Rotation paths and how fast each direction turns (deg/step)
Each turn is a multiple of 5 degrees from 10 to 175, or 0.
Each row of a path follows its step; steps can be skipped.
path 1
step 0: [ -3  24  35   9  -8  -2  18  -1   8  -1 -19 -42 -30 -28   0  25 -22   6
  13  17  -1  -3 -12   7 -14   7   9 -11  -8  18   4  10]
step 1: [ -6  15   1 -16 -15 -15  17  24  18 -24   9   8  20 -10  15   5 -20  11
  -4  43  -9  10 -11  -3 -22  11   0 -22  24 -14  -2  26]
step 2: [-18 -10  -6 -24  33  -9  35  -3  -8 -27   1 -19  -9  11  27  21   1   8
 -10 -14  22  12   4   9 -28   8   3  -5  16 -20  16 -10]
step 3: [  4  -9  -7 -26  10 -24   8 -33   2  12 -18  11  27   2  12  10  14  -8
  -3   4 -10  27 -11 -27 -10 -12 -14 -34   3  11  29 -16]
step 4: [ -1   8 -22 -18  17   7  -9 -33 -12  23 -25 -15  -6   0  13  -6   9   9
  -5  -1 -10   9  25   4 -26  -5 -26 -12 -16  -5 -43   5]
step 5: [  5  23   9 -14  28 -16 -16  -8   8  19 -19   1  -6  -8   9 -49  -7  -5
   3  16  11  -9  26  -4  20   9 -28   5   9   0  20  10]
step 6: [ -2  31   5  13  20   1 -21   6 -13 -28 -11 -39  12   2 -10  -9 -15  13
 -16 -21 -21   6  -4  17  25  -3 -20 -15 -16  -4  10  24]
step 7: [  8 -12   8  13   9  30   9  -4  13 -23  17  -7 -19   6  -9 -39 -13  -6
  -5  11 -22   1 -26 -19   6 -14 -12 -25  14 -30  11  10]
step 8: [ 19 -20  -1   5   1  19  17  -4 -19 -32  -6 -24 -10 -30 -14  18  20 -37
  21  -2   8   3 -11   9  -3   9 -26   1  10  -8   3  18]
step 9: [  3 -13 -27 -16 -36  12  -8  14  15 -25 -27  19  13  -3  17  -3  -2 -28
   3 -14  -1  25   1 -16   7   1 -17   9  29 -13  -4  -2]
[  0  -5  10  -6  -2   0   9   3  -1  -2   1  -5   2   2 -14   4 -12  -1
  -3  -1  -5  -3  -7  -2  -2   3   1   6   4  -9   2  10] => 55
[ -4   1   2  -2  -5  -1  -7   3   3  -2  -6  -3  10 -15   0   7   1   1
  -9  -2  -8   5  -8  -5   8   6  -2  -1  -7   4   0  -7] => 130
[  4   2  -2 -10  -4   4  -1   3   1   2  -3   1  -1  -8  -1  -2   3  -8
   2  19   5  -4   1   8  -3   9  -5   4  -2  -1 -10   3] => 95
[  1 -10   5   5 -12   1   3   5   2  -7  -1  -2   1  -7   7   5  -6   2
   9   2  11  11   3   4  -1  -4   3  -8   4  -5   0  -2] => 45
path 2
step 0: [ 26   7  12 -20 -18 -22   8  -4 -11 -21   7  14  13  10  15 -14  -1  35
   6 -14 -13 -17   1  16  -7  20  12  17 -20  -7  -5 -12]
step 1: [-15 -10  -5  25 -24  -1  -7   7   7  -8  11 -14  11 -19  20  22  -9  -7
 -14 -32 -14 -21  15   9  13  24 -18   1 -17  13  -2   7]
step 2: [  1   8 -19 -17 -24  -9 -13  21   3   6   4 -22  32  -5   1 -16  -1  11
  -9 -10  14   1   2 -15 -37  -1  12  19 -13   2  25   4]
step 3: [  3  -2   5  -8   1 -32 -16  21   0  -5  20  22  19  -6  17   4  -5  21
   2 -31 -17   0 -19  12  27   3  21 -13  -2   5   4   7]
step 4: [-31 -25 -30  18  -3   0  -2  29  17  -5  18 -12  -3  11  -1  19   6  -2
 -14 -10  10 -12  -6   2  -7 -12  -7  -3 -29  -4  21   6]
step 5: [ 20 -21   2 -34 -24  -8 -23  15  -1  15  13   5 -11  12   0 -17  12   5
   1  -7 -10  13  -5  21 -25 -13  19  -2  -5  -8  27  -4]
step 6: [-14 -20  -7   3 -13 -16   7 -14   2  -9   0  23  -7  -1   7   1  11   6
  17 -34  -4 -20 -17  29  25 -15   2   0 -29  -4 -17  -6]
step 7: [ -5 -33  -9   4 -23   6 -18   6   4   9  -3 -16 -20  -2   2 -18  26 -16
 -15  -6  18 -25   3 -14 -19  19  -5  -2 -25  14   9   3]
step 8: [ 12  -3   0 -27  -8  -9   6  -1  11  25 -10   7  24  -5  -6 -25  23  -4
   1 -31 -11   6  -3  13  -9   4  38   8  -4   8 -21  -2]
step 9: [-10 -17 -18  29  11 -16 -22  12   7  -2 -20   7  11   3  11  -4  27   9
   6 -15  -6 -28   2 -13  23  -2  -2 -12 -12   0 -21  21]
[ -3  -1  -6   5   0  -2  -4   3  -4   5  -2   0   3   6  -9   3  -9   3
   2  -1   5   0   0  14   9   3 -10  -4  -2   8 -12   5] => 135
[ -3   2  10   6   1  -3   8   1  10  -4   1  10   6  -7   1  -7  -1 -12
  -1  -3  -4   2   6  12   8  -1   1  -2   0  -3   3   4] => 140
